One turn moves each row of this set onto another row. After a few examples, where does it send each row asked below?
V: [ 31 -50  83   9  75  18   7  -5 -35 -18  -3   8  -4]
H: [  1 -84  18  -4 -30 -15  16  20 -52 -57  23 -24  20]
B: [-10  -3  24 -21  69 -11  18 -42 -17 -33   5 -16 -53]
T: [ 11 -24  27  -2 -55   9  -8  -7 -30  34  62 -24 -58]
K: [ 25  21  18  11  26 -76  18 -27  -9  24  -6 -61 -12]
C: [-18 -62  -1 -15 -46 -15  11  17 -55 -48  15 -10  22]
U: [ 23 -36  47   8 -55  21 -12   7 -37  43  56 -13 -36]
Q: [ 18  32  33  10  -1 -56   4   3 -34  53 -27 -12  36]
A: [-21  15  40 -25  37  17  -1  -4 -49   6 -20  47   3]
D: [ 62 -20  67  34  31 -55  14   2 -17  36 -10 -47  26]
N: [ 14  -1  28 -32  -7   5 -14 -15 -51  29 -84   3   7]
F: [-13 -70  -3 -14 -33 -22  18   6 -46 -64  26 -34   1]
L: [ 30 -47  48  10 -42  10  -7  -5 -29  28  65 -36 -55]
S: [ 70 -63  72   3  34   6   1 -18 -36   5 -61 -40  -5]
X: [ 24 -12   7 -34  22 -23   4 -52 -18 -12 -56 -59 -53]

V moves to B
K moves to Q
And these:
N moves to S
C moves to H
T moves to U

One turn moves each row of this set onto another row. After a few examples, where does it send each row asked below?
keso: [ 15  65  51 -32  33 -15  -9 -22 -77  34 -21 -70  -6  -6  18]
mafe: [ 63  20  50  18   1  43  13 -21  25 -13  -9  44 -64  -2  -7]
sisuf: [ 41  30  57  69  41  26  15 -14 -88   7   1 -31 -27  94   3]
vizu: [ 29  -6  90  -4   9  37  20 -35  -6  10 -27  15 -96 -18   8]
Daf: [ 27 -14  46  62 -36  31  42 -74 -31  15  24  22 -35  21  -4]
bav: [ 44   7  75  79 -18  53  32 -70 -38   2   9   5 -54  30   0]
Pupi: [ 46   3  50  77 -28  45  34 -67 -26   2  22  19 -37  29  -6]
Rim: [ 18 -21  62 -14  -4  17  28 -37   4  20 -14  34 -76 -24   2]
biz: [ 57  18  83  16  15  52  10 -26   8 -11 -24  20 -90  -4   4]
Vedo: [ 13  -4   4  41  10 -14  34 -16 -72  31  25   1   9  78  -8]
Fuga: [ 36  78   4 -21  19 -22 -13 -12 -49  22   0 -40  28   2   3]
Sudet: [ 12  16 100  22 -28  10  47 -66 -17   5  64 -33 -20  10 -25]
lef: [ 56  51 -16 -23  44 -19 -11   7 -50  21  -2 -30  18  24  -5]
Fuger: [ 43  27  16  67  24  11  20  -9 -68   8  21  -6   3  92 -11]
lita: [ 23  30  35 -41  58 -18  -6  -6 -86  42 -26 -64 -21   9  14]
Nufi: [ 28  33 113  36 -17  26  39 -62 -17  -9  60 -40 -28  17 -25]
nekeb: [ 71  27  51 -28  67  -3  19  39 -13  31  -8 -17 -80  15 -30]
mikap: [ 26  -8  84  66 -19  46  38 -77 -52  15   8  -3 -61  22   6]
fusor: [ 72  72  12  -5  61   5 -21   9 -57   6 -15 -47   0  33   3]
kude: [ 21  23  90  28 -28  14  43 -62  -8  -3  69 -26 -12  15 -31]
fam: [ 32  33  96  37 -23  22  39 -59  -8 -11  66 -30 -17  20 -28]
zomas: [ 53  56  46 -19  70   7 -18   0 -80  19 -29 -68 -25  23  12]
Dagu: [ 54  11  41 -41  57 -16  26  35 -14  44  -3  -9 -74   8 -30]
par: [-10 -22  39  29  19 -15  37 -27 -98  43   9 -21 -17  69   4]
luzud: [   9    0   70   45   36   10   26  -24 -107   30   -4  -41  -39   78
   10]
dugen: [ 26  25  -2 -44  40 -33  -1  -3 -67  42  -8 -41   6  10   5]
katil: [ 16  21 114  26 -21  18  43 -67 -22   2  59 -41 -31  11 -23]
fona: [ 40  -5  36   0 -11  20  23 -27  23   6  -3  50 -57 -14  -7]
seta: [ 39  91  55 -14  43   3 -20 -15 -70  17 -21 -70  -5   5  17]
rovu: [ 64  18  31 -34  55 -15  25  38  -5  37   1  -2 -66  11 -36]
kug: [ 15 -23  65  55 -31  32  45 -78 -45  24  15   7 -49  14   2]
tole: [ 75  28  39 -24  63  -4  19  41  -3  29  -2  -5 -69  17 -36]
kove: [ 53  97  27  -7  34  -1 -19  -8 -52   8  -9 -51  13   9   6]
gel: [ 12  58  19 -37  20 -30  -5 -20 -63  41  -7 -49  15  -8  13]
nebav: [ 59  15  53 -37  65  -7  24  34 -18  40 -10 -19 -83   9 -29]

fusor moves to dugen
mafe moves to Rim
par moves to sisuf
And these:
Pupi moves to kug
tole moves to Dagu
Nufi moves to kude
seta moves to Fuga

One turn moves each row of this set onto another row. After a few examples, where does it send each row asked below?
rales: [ 82   7 -34  -5  36  -5 -20 -44 -29  23 -15 -19 -26 -20  -1 -10  24 -25
  19 -45  -9 -47 -29]
Subo: [-29  11  27  -9   1  11  -8  43  11   0  -9   6 -11 -48  40 -25 -20 -23
  22   6  17 -63  26]
vir: [ 15  21  32  22 -13 -56   5   9  33   2  45  20  36 -18   8  16  42 -20
   8  -8  20  70  12]
sisam: [ 25  -7   5  -3   8 -13  40 -11 -77 -26  20  34  24  52  28   3  26  39
 -32 -44 -38 -33 -34]
degi: [ 30  -5  47  12 -72 -42  41  20  26  34  33  26 -29   7  -5   1  17 -12
   2  -6  58  23  14]
zorug: [ 44   4 -19 -13  59 -48 -32  12 -15  47 -15  -1 -60  -3 -40 -12 -30 -11
  46 -29 -35 -23  -6]
num: [ 20  20  38  47 -41 -47  40   6  -3  15  43  32  25   3  13  31  23 -18
  17  27  38  49  13]
vap: [ 14 -24   2 -14  39 -17  26  29 -67 -12  44  36  11  40  15  39  -4  28
  -6 -32 -76  21 -50]
lor: [  9 -19  22   8  24 -39 -48  37 -32  33 -36  17 -32  63 -34   0 -10 -11
 -15 -76 -37 -15  -6]
maso: [ 63  42 -18  32  52 -34  14  31 -23   0   6 -44 -32 -14 -33  27 -22  -5
  29 -28 -61 -29 -18]
viz: [-39  32 -14  -7 -22   3   5  16 -35 -30   2  37  13 -52  20 -10 -17 -29
  11 -13  11 -29  67]
Ruk: [  0   9  17 -55 -20  63   2   2 -35  23 -14  -2 -30  38 -67  50 -16 -10
  -4 -42  43  25 -38]
Regul: [-14  49  34 -20  32  40  19  14 -45  -4   0  -7  32  40 -36  63  -3  17
  17  21  -2  38 -58]
sur: [  4   5  22  17 -37 -58  12  18  14  22  48  44  -1  -4 -20  28   2 -27
  15 -14  36  77  36]
rogi: [ 41 -54  -6 -21 -17  15  23 -17 -90  22  13  51 -17  51  22  24  15   0
 -16 -40 -23 -11 -50]
mugag: [ 27  25  33  34 -57 -48  25  25  33   1  35   1   0 -10 -21  23  25 -28
 -11 -38  37  46  30]
rozam: [ 40  -3  52  30 -39 -21  34  11  38  20  48  -1   5  -9  29  20  35 -18
   4   1  54  22 -18]
nof: [  3   8  33 -61   7  68  29  -2 -34  11  11  -2  -3  35 -22  42  -1  24
   5   1  32  13 -77]
maza: [ 18 -10  47  -2 -26 -51  20   4  26  35  43  44   8  -1  25  -5  33  -4
  22  23  42  47  -5]
gezo: [ -2  13 -14 -33 -43  28  19  57 -19 -26  14   8 -16 -81  13  25   0 -52
  15 -11 -41  16  19]
patab: [ -7  11  17  16  30 -55  18  47 -62 -12   7  31   4  64 -21  14 -19  36
 -11 -41 -70  -6  -1]
tez: [ 75  19 -27  33  -3 -19   6  -8 -60  44 -35 -10 -62  10 -41  14 -17 -35
  34 -18 -15 -46  -3]
tebub: [ 36  34 -31  -2  31 -58  47  17 -59   5  21  20 -43   8 -41   1 -45  30
  39  -5 -51 -24  12]
Gusek: [ -9  49  26 -52  -2  27 -24   4 -12  -2 -43 -16   0  34 -80  14  18   0
 -16 -59  19  22 -15]
Ledu: [ 24 -17  36  -1 -34 -33   6  23  53  28  53  11 -20 -17  -4  17  12 -26
   1 -39  50  50   6]
zek: [  8  36  36 -61 -28  47  28  -7 -26  -2 -28 -10  -8  44 -48   3  24  28
 -21 -33  41 -16 -40]
vin: [-28  28   9  11  -6  11 -11  11 -24 -10 -20  21  23 -49  45 -17   1 -38
  23  17  17 -49  38]
Gen: [-17  50  18 -13   5  36  -9  19 -47   8 -25  -7   4  42 -81  70 -19 -16
   8 -21   9  50 -20]
zegog: [ -4   5 -13 -30 -33  24  -3  30 -38  -2  -6  34   0 -72  30  17  14 -63
  35  24 -35  24  13]
lera: [ 40 -38   9 -11   0   4 -24 -21 -49  19 -23  19 -11  50  14 -10  36  -8
 -34 -79  -5 -43 -36]
lemak: [-15  47  45 -56   5  20  38   1 -43  -3 -18  16  19  54 -36   2  15  53
   7  24  13   3 -42]
simas: [  2  -1  15 -17 -44  24   9  53 -30  22 -22  22 -26 -54  32  10   2 -57
  43  49 -25  -8  -1]
zosi: [-41  14   4 -26 -15   4   8  47  -1 -19  14  21 -21 -53  15 -19 -38 -14
  11 -23  12 -44  55]
kopud: [ 53   6 -44 -37  66 -25  26 -11 -37  -8  52   8 -17 -30  -1   8 -12  22
  32 -24 -55  -4 -31]
gem: [ 18  -5  18  33  33 -26 -17  64 -40   7  -3  -9 -14  46 -27  52 -16 -13
  -9 -60 -78  13 -31]
bufe: [-31  61  34 -46  30  -1 -14  14 -31  -1 -33  10  27  46 -67  14   9  23
  12  -3  -8  42 -19]
godu: [  5   7  14 -18 -54  27  31  78 -10  -2  -3  -4 -42 -63  15  18 -13 -46
  23  14 -32 -16   6]
Fogab: [ 66 -17 -53 -35  10 -12  18 -48 -75  36  10  42 -48  -5  -9  -4  -6  -7
  37 -13  -9 -23 -15]
netip: [ 45 -33  11  27 -22   6 -20  19 -63  39 -35   5 -40  58 -20  37   4 -41
 -19 -68 -24 -19 -33]
sud: [ 72  34 -46   6   9 -15  59 -39 -73 -20  20   2  -9 -10  -3   4   9  15
  13 -22 -25 -49 -11]

rozam moves to maza
zek moves to nof
kopud moves to tebub
And these:
netip moves to lera
godu moves to Subo

One turn moves each row of this set onto another row. After a few examples, where does it send each row asked below?
bulug: [  1  -6 -24 -26 -41 -21  20   5  -1 -20 -33 -31 -33   9  44 -25 -55 -25
 -34]
Medim: [  8  62   8 -27  23  12  -4  13 -35 -21 -64  37  30 -42  44  43 -40  29
   1]
vopir: [-34 -25  17   2 -27 -14  -8 -33 -33 -46  28 -20 -55   1  25 -22 -10 -47
 -19]
Nek: [-39  31  10  62  30 -17 -52  21 -13   8 -32 -49  22  35 -24  15 -44 -46
 -32]
vit: [-58  18  32  62 -24  -8 -26 -26 -45  43  37 -27  20 -16 -43   6 -23 -19
  -4]
nuvo: [-15   1  21  -8  21  -8  32   0 -31 -38  31  90 -14 -25 -18 -19 -19  -3
  14]
kan: [-72 -12  -3 -38  53 -39  19 -17 -11 -13 -23  45  21   8 -67  35 -32 -15
 -42]
zani: [-57  19 -48 -12  55  19  10  -7 -35 -55  10  42 -16   9 -41  59 -42  17
  15]
bup: [-15  13  -6  63  52  19 -18   6 -84  15 -16 -59  19 -23   2  17   0  28
  -8]
teli: [ 14  10 -15   2  50   9  20  22 -87  11 -32 -31 -34   0 -42  59  -1  20
 -32]
lif: [-51  14  47 -13  39  26 -47  24 -17 -33 -36 -28  47   1  25 -29  -8  17
  13]
zop: [ 27   4  23   4 -24 -41   1 -14 -85  11 -48  23  -7 -10  32  25  21 -31
 -27]
kamo: [-30  11   2  41  31 -69  10  -4 -72  -3 -43  33  -5  51   7  28 -15 -39
 -40]
Marir: [-37  -1  -6   7   5   7 -23  -9  11 -88 -24   2  56 -58  31  19 -16   3
   1]
Lop: [-33  10   1  -6 -21 -14  69 -35 -34  -2  56 -57   8 -34 -20  46 -30   2
  -4]
Gisa: [ -7  55   9 -35   7 -65 -17  22 -53  -5 -43  50  37 -32  -6  36 -39  39
  21]
Nifa: [-31  16  37   0   1  -5  21 -20 -24  11  45  43   4   9  -9  59  -8 -17
  73]
vutog: [ -2  -2 -14 -25  65  -5   8 -34 -22 -14 -24 -35  39  67 -31  -3 -15 -46
 -13]
Nedob: [-38 -25  45  36 -30   5  19 -32 -10  53  -6   6 -35 -10  -1  29 -31  48
   2]
saf: [-12  29 -13 -10 -16 -30  33  27 -16  20 -53 -22   3  52 -57  21 -55 -57
 -18]
dopi: [-48  28 -37 -11  45 -12 -16  37 -32 -41 -27  -2 -12 -11 -47  36 -56  45
  59]
suti: [-10  20   5 -10 -79   4  23  -3 -33  53 -28 -39  18 -25 -32  -9 -37 -13
   4]
Nofip: [  3  -5  47  35  21 -14 -38  -7   8   5  33 -28  42  42  16  28  -3  18
 -26]
duv: [ 17 -14 -39 -23  -3  24 -26   0  22  25 -62   5   4 -51  16  36 -42   6
  11]
nif: [-56  16  -7   4  18 -55 -19 -14  13 -71  -7 -11  38 -60 -10  33 -47 -19
  47]
zese: [ -6   4  -6 -19  13 -46 -36   2 -19 -23  16  53  -5 -47 -14 -52 -43  -4
  34]
Voz: [-50  14  14  -4  20  -6  15 -19 -21 -54   2 -92  -7 -23  -3  72 -23  -9
 -42]
ran: [-34  -7  -3 -25   0   5  53 -62 -28  28 -98 -23   2  -8 -12  16 -40 -17
   6]

Nifa moves to duv
zani moves to Marir
Nek moves to vit
And these:
Nedob moves to ran
Lop moves to bulug
Voz moves to vopir
nif moves to zese

